Some points, one per row:
[-25 -10  30  24   5  33   8  12 -18  45  -5  -2  23  14 -38  34  -7 -22 -40 -13 -30  13 -10  28]
[ -4  83  40  -1  35  33  23 -12 -57  49 -54   5 -63 -91 -90 106 -15 -72  59 -34 -19 -67  14   5]
[ 23 -72 -22 -17 -29 -29 -40  20  -2  23  20  25   7 -14  -5  10 -23  11  40   2   7  13  32 -15]
[ -6 -45  42  -5  -6 -11 -29 -20 -35  -1   1 -18 -39 -30 -53   4 -49 -23  43  -1  -8 -10 -24  22]
[  73  -11  -28    6  -18  -88    3   49 -127   28   30   16   -6   33   10  -51 -113  -20   53   56   -1   37  -47  -48]
[ 26 -32   3 -27  -4  41  -8  11  -1   1  46  -2  14 -39  -1 -19 -11  28 -12  36   2  38  46 -37]
[ 37  43 -12  22 -23 -14   8  63  -5 -37  39  -4   3   8 -23   4 -60 -44  56  76  40   8  39 -45]
[ 29  88 -40  52  -1  10  -8  49  30 -34 -78 -14  17 -57 -31 -42  31  10 -38  16 -69   1  82 -38]
[-20 -87  21  13 -23 -47 -32 -15  23   0 -19 -26 -32  -6   7 -62 -11 -29  34  12 -43  23 -15  29]
[-29 -22   4 -85  47  47  62 -67   7  33  36  18  45  54  68  11   7 -13  37 -31   3   3   2  36]
[-37  -2  -7  25   8  19  11  17  -6  12  54 -15 -27 -29 -32  34  23   1   6  -8  73  -2 -10   1]
[ -15    4   14  -10  -16   58  -50   -5   -8   19   51    0   33  -66  -73   19   65  -16  113   82 -127  -22   23  -80]
[-30 -27  25  53 -57  31  21  85 -62 -24 -24 -37  37  21  44 -16 -78 -90  -2 105   3 -25 -24  13]
[-24  -4  43 -18 -24  29 -13 -22 -57  11 -18 -50 -36 -32 -35  29  13 -14 -26 -21  17 -16   3   0]
[  0 -22  48 -12 -75 -85 -39   4 -71 -28 -33 -86   2  66  -8 -40 -55  -6   2  13  34  11   7  20]
[-18  -4  -5 -24  13  21  -9 -13  84  44 -50  19 -59 -51  26  54  59 -20 -12 -55 -11 -23  54 -11]
[-22  42  14  43  15   1  38 -24 -10 -40 -13   5  52  68   7 -33 -12  -6 -51  22 -18  -6 -68  51]
[  42  -13   54 -102  -23   24  -39  -64  -57  -37   18  -24   -4  -19   -2    0   14   49    4   17  -16  -14   18  -69]
[ -2  14 -28 -13  -1  35   3 -19 -23 -37  21  23  25 -35   4  23  25  45   0 -14  25 -34 -12 -10]
[ 32 -23  24 -57  34  36 -20 -87  32  -8  19  18 -16 -22 -26   6   7  52 -16 -42 -41  11   4 -21]
[-110   75  -86   89   40   36   56   11   64  -14  -33   13   21  -52   29   26   97  -29   60  -49    9  -58  -41   77]
[ 15  20  66 -33 -21  77  -2 -15  53  -9 -44  19  37  -7   5  56  -6 -62  16  87 -62 -33  72 -35]
[  15   86  -33   65   96  -82   50  -10   91  -65   42   39    5  -17  -88  -33 -110   -2  127  -31   -8   17  -18  125]
[ -8 -42  42 -51 -13  19 -17 -15 120 -21   3  11  -7  12  40  33  20 -27  28  37 -15  -6  56 -26]
[-17   6 -22 -54  12 -49 -14 -15  75   5  30 -11 -85 -47  10  38  85  32  45 -54 108  -1  43 -24]
[ 11  36  -7  14 -24  31  -3  32  -6 -27 -26 -23   0 -35   4  -7   5 -15 -20  50  -6 -17  41 -35]
[  5  22  -5  22 -22  40  -5  32 -21 -37 -14 -17  13 -30   8   2   9 -16 -22  56  -4 -18  28 -43]
[ -4 -22  14  28 -15 -62 -20   6  29   8 -27  -8 -49   2   7 -19   2 -28  15  -7 -10  14 -16  22]
[ 36  47 -89  -2  51  74  42  84 127   3  70  91 121  19  95  68  35  42   6  -1  81  63 127  14]
[-112 -127   19  -57 -107   73  -23   16  -38   -1   30  -95   51  -12   22   77   11   32   69  -26  103  -62   37   85]
[ -10   -8  -15  -37    3  -75  -29  -16  116  -16   40  -25 -127  -80    0   44  127   69   39  -63  127   14   73  -37]
[  9  11 -40  -6  23  33  27  36 127   5  28  34  42   6  46  44  39  23   3  -5  44  30 114  -2]
[-28  50  -4  -1  13  18  47 -13  45 -46 -16 -16 -11  13  34  30  17  14 -41 -35  89 -25  11  36]
[ 16  -7  11 -48  35   6  34 -30 -10  46   5  29   7  36  44  -6 -28 -30  25 -23 -37   7  -5  -7]
[  44   15   -8 -127   58    9   89  -49  -42   63    1   57   -3   61  106  -17  -47  -63   28  -41  -73   10   -5  -20]
[ -9  71  25  59  19 -63   2  13  72  23 -46   0 -31  55 -13  23  16 -53 -33 -44 -12   5 -30  16]
[ 17 -14 -18 -31 -13  -7 -11 -23  48 -47 -36  -3  14 -17  38 -31 -10  28  28 -28 -14 -14  36  24]
Then 10 other points, each followed by its number:
[  43  -21   19    7  -55   22  -80   50   28    3  -24    8  -51  -29  -40   90   28   25 -120    8   64  -28   48  -77] 0
[ -2  -9 -33  -1 -21  27  14  10 -66 -13  -7  -9  28 -37  30 -21  -7   0  28  19   1 -21   8  -1] 1
[  2 -17 -14  20 -32 -29 -26  34 -39   9 -19 -32   4   0 -24 -20 -35  24 -11 -25  12   7   5  18] 2
[  7   9 -55  29 -17  18  -1  25   9 -37 -28  22  74 -11  43 -37   4  18   6  27 -37 -12  27   1] 3
[ -3  12  40 -57  14  35  16 -71  65 -68  56   2 -28  10  10  36  59  28 -17  30  77 -10   1 -39] 4
[  0 -61 -43   8 -24  20 -21 -60 -35 -37 -94  55  66 -14  56 -18  18   1  82  19 -89 -73 -56  43] 5
[ 27  62 -34 -88  75 -15  79 -39 -43  13 -27  36  39 -14  54 -38 -49 -20 127 -50 -91  -4  29  46] 6
[-20  11 -50  17  -5  -3 -28   5 -10  50  29  30  50  12   0  25  72  49 -13 -39 -18  -6 -48 -19] 7
[ 73 -46   9 -60  26   9  -8 -39   7 -19  61  34  25 -20 -35 -41 -72  59  24  28 -47  52  32 -24] 8
[  0  57 -10  31  -7  -8  -9  19 -25   3 -58 -26  15  15   1 -17  20  -6 -56 -16 -54 -17   2 -14] 9
Which of these numbered points is nearest to each point below by angle, seen from the average point of the first points? Its number follows each.
[ 10 -30  -7 -32 -47  21 -44   7  -2   0 -55  18  31  36  54  51  20  14 -76 -23  24 -38  27 -35] > 0
[ 18  11 -51  10 -25   5 -13  29  -3 -43 -47   1  89   3  55 -40  -7  12  21  34 -41 -16  22   8] > 3
[ 26 -45  40 -60 -28  62 -43 -45  -2 -22   5 -12  26 -20 -24   9  -8  47 -11  20 -54   3  49 -26] > 8
[ -5  -9 -18   5 -19  39   0   5 -68 -19 -11  -1  34 -26  16 -20  -2  14   2  16  -2 -22  -4  11] > 1
[   6   -8   56  -39    6  -13   -2  -94  -97  -14  -33   44  -27   56    7    1  -17  -23  -20   13  -30  -57 -125   -4] > 5
[-19 -28   8  -4 -72 -76 -42  40 -33  36 -11 -42  44 102  39  14 -19  -9   7 -11  36  15   7   0] > 2
[ -4  25  67 -70  15  51  13 -66  88 -71  64  -1 -45  24  18  38  69  28 -37  44  85 -12   7 -54] > 4
[ 21  10 -70   5  26  13  60  32 -79 -22  46  37 -49 -50  53 -43  19   6 -13  45 105  -6 -37 -43] > 1
[-13  23 -55  -2  -3   1 -14  -7 -15  50  24  32  46   8  -3  35  73  50  10 -52 -18 -15 -37 -22] > 7
[ -5 -12   6 -28   7  32 -12  -6  79  29 -47   8 -68 -59  24  53  54 -26 -15 -34   3 -22  62 -17] > 0
[ -4  14  -2 -13  28 -11  26 -20 -15  -2 -10  -5   4   7  12 -28 -28  -7  32 -24  -8  11  -3  34] > 6
[ 31 -61  43   5 -29  22 -35  14  40  -8  19  38 -29  -4   4  21 -24 -40  -3  73  14  -8  -2 -46] > 0
[  3 -11 -29 -11 -20  46  13  18 -66 -17 -13 -22  37 -35  23  -7 -21  13  24  18  -6 -27   6   9] > 1
[  15  -20  104  -63    6  -33  -33 -127 -104  -32  -31   66  -32   91   10   -6  -32  -51  -35   61  -84  -77 -127  -34] > 5
[ 21 -47  44 -20   7  56 -10  -7  35   5  35  14  16 -20 -33  25 -51 -18  15  54 -35  16  38   3] > 8
[  7  33  25  26  23  23   8  11  20  -5  18  -5 -34 -22 -48  27 -13 -10 -49   7  41  11   7  -7] > 0
[ 20  17 -39  53 -69  20 -64  37  -4 -69 -38 -24  88 -52 -50 -32  -8  35  49  67 -82 -27  43 -24] > 3
[ -1  -3  18 -14 -51 -67 -24  -2 -50 -33   0 -67  21  53  -1 -37 -32  29   7   5  39  13   9  20] > 2
[ 18  22   7 -77  40   9  46 -34 -17  24  -1  12   0  29  39  -2 -28 -38  33 -23 -25   5   7   0] > 6
[-14 -28  -6 -22 -29   9   9  16   1 -46   0 -24   7  -9  46 -25 -21  -6  25  18  42 -15  30  15] > 1
[ 33  44 -51  57 -62  30 -55  26 -19 -94 -31 -19 106 -52 -49 -33  -7  35  61  79 -67 -52  35 -15] > 3
[ -53   60   61   32   63   80   60  -38  127 -111   53  -58  -64  -93  -93    8    4    5   17   22   38    3   23   78] > 4
[ -67  111   49  -14   55   45   97  -18 -101   -8  -33 -127   29   68    3  -64  -10   -9 -120  -55  -70   30  -23   50] > 9
[  88   37  -61   29  -52 -103  -88   64 -127   50   32   30  127   52 -112   24 -114   98   42  -37  -13   11  -19  -40] > 2
[  11    9   10   46  -13    6  -20   47  -36   78  -72   -6   38   25  -29   10  -38  -55  -44   -2 -123   10   13    5] > 9
[ 19  45 -10 -41  55 -21  43 -40 -15  10  -1  29  15 -19  -2 -31 -36  -5  93 -37 -68  24   9  30] > 6
[ 37 -17  29 -64  39  25   1 -81  14 -17  20  24 -21 -30 -14  -6 -24  38 -13 -17 -39  18  16 -16] > 8
[ 32   7 -56   5 -19 -50 -77 -31 -68  21 -44  77 -45 -72  14  22  72  -7  75  21 -27 -67 -53 -83] > 5
[ 15 -41 -33  -2 -34  24 -27  32 -46  34  -2   9  27 -24  12  10 -13   0  -1  11 -17 -13  13 -22] > 1
[   2    8   75  -32    5  -26  -29 -108  -94  -23  -44   34  -23   91  -25    2   -7  -25  -15   23  -56  -63 -127  -24] > 5
[-10  78  18  -2  45  36  27 -17 -65  57 -44  -1 -35 -67 -79  97 -18 -75  66 -37 -17 -62 -12   7] > 6
[-68   5 -10  36 -25  16  18   9 -25  -5  34 -28  25  33  -7   0  82  20  -2  15  19  -5 -39   2] > 7
[100 -35   5 -69  68   2  -1 -52  11  -9  88  44  22 -34 -53 -52 -81  83  73  26 -49  79  39 -28] > 8
[ 38  39 -44   3 -33 -27 -77 -32 -72  -3 -76  49 -50 -58 -11  27  69   1  61   5   4 -95 -81 -94] > 5
[-34 -54  -5 -32  24  -7  18  -6 -23  72  12  52 -52  39  52  44  36 -19 -51 -39  47  -4 -63  10] > 7
[-12  40 -56   3   6  73  15 -17  -5 -34  19  36  51 -49   3  50  54  63  16 -19  31 -70  -9 -10] > 7
[-18  -1 -48  30 -27   5 -19 -19 -73   2  -5  31  66  -2   5  16  22  64  11 -20   8 -43 -76  28] > 7
[ -1  24  55 -53  20  35  21 -52  58 -68  58  -4 -21  22  15  11  42  19 -21  51  64  -8  -6 -37] > 4
[-55 -85  44 -19 -49 -17 -31 -19   9 -19 103 -75  31  17 -45 -73  15  23 109  59 -63  41  -8 -14] > 8
[-17   3  -2 -21   0 -18  -7 -10  47 -11  13  -6 -42 -21   9  14  54  23  23 -24  54  -2  16 -14] > 4
[ -5  -2 -28  -7  -4  53  30  26  -9  -8  18  14  18 -16  52   9  15 -21  10  51  31 -14  14 -24] > 1
[ 29 -13  52 -21  12 -52 -20 -22  67 -18 -10   0 -38  14 -42 -19 -57 -18  49  -8 -42  27  25  27] > 8
[ -26  100   51   97   27 -127   -6   16  104   43  -70   22  -72  118  -58   56   15  -88  -51  -82  -20    5  -76   50] > 9
[ 24 -16  54 -55 -21  67  -4 -38 -93 -47 -30  -9   2 -25 -22  28 -59  12  -5  19  12 -50 -18  10] > 1
[ -5  18 -29  60 -14 -38  16  85 108 -56  35 -69  14 -23   2 -68 -12 -10  70  57  35  57 101  21] > 3
[  13   67  -41   71   77  -72   42  -15   56  -46   37   36   36   -8  -85  -26 -104   20  127  -23   -8   14  -34  101] > 6
[ 20  11 -11  -5 -12 -12 -32 -10 -23  -4 -21  18 -24 -16  -2   8  24  -9  18  24  -6 -27 -21 -40] > 5
[ -74 -119  -22   41  -47   28   -7   63  126  -25   88  -31  -27  -54   49 -112  117   21   18   83  -28   59   51  -31] > 3
[-29  -7 -75 -10  -7 127  67  76 -16   5  46  25  28 -76 124  25  51 -32  -5  96  95 -19  46 -52] > 1
[  77   25  -59   17  -31  -99  -52   43 -127   54   33    6   91   49  -76   13  -98   88   42  -32  -15    8  -44  -14] > 2
[-10 -28  -4  33  -2  22 -14  36  33  22  -7  19 -18 -41  -3   2  21 -29  -9  15 -21   3  19 -13] > 0
[ -1  12  -9  18  21  -2  10   2  24 -24 -34  15 -70 -33  14  17  20 -16 -59 -12  76 -32 -25   7] > 0
[ 28  48 -41  57  39 -43 -18 -32  53 -26 -52  69  22   8  -3 -30   1  30   4 -44 -46 -14 -39  41] > 5
[ -52    4   65   37  -30  -16   -9   16   29   32  -98  -61  -48   39   -7   25    3 -102  -66  -17  -24  -20   -3   37] > 9
[-16 -18 -11 -30  16  52  -1 -80  42 -53  21  70  37  13  27  75  27  55  35 -19  98 -74 -45  46] > 4
[-10  85  25 -10  15 -12  41   5  12  -3   0 -44  -8  44   4  -9  20 -51   8  32 -16  15  37 -23] > 9
[  4 -55 -17 -15   2 -24   1   9  39  -9 -32  13 -17   4  85 -49 -23 -30   2 -15   5  -2  10  18] > 5
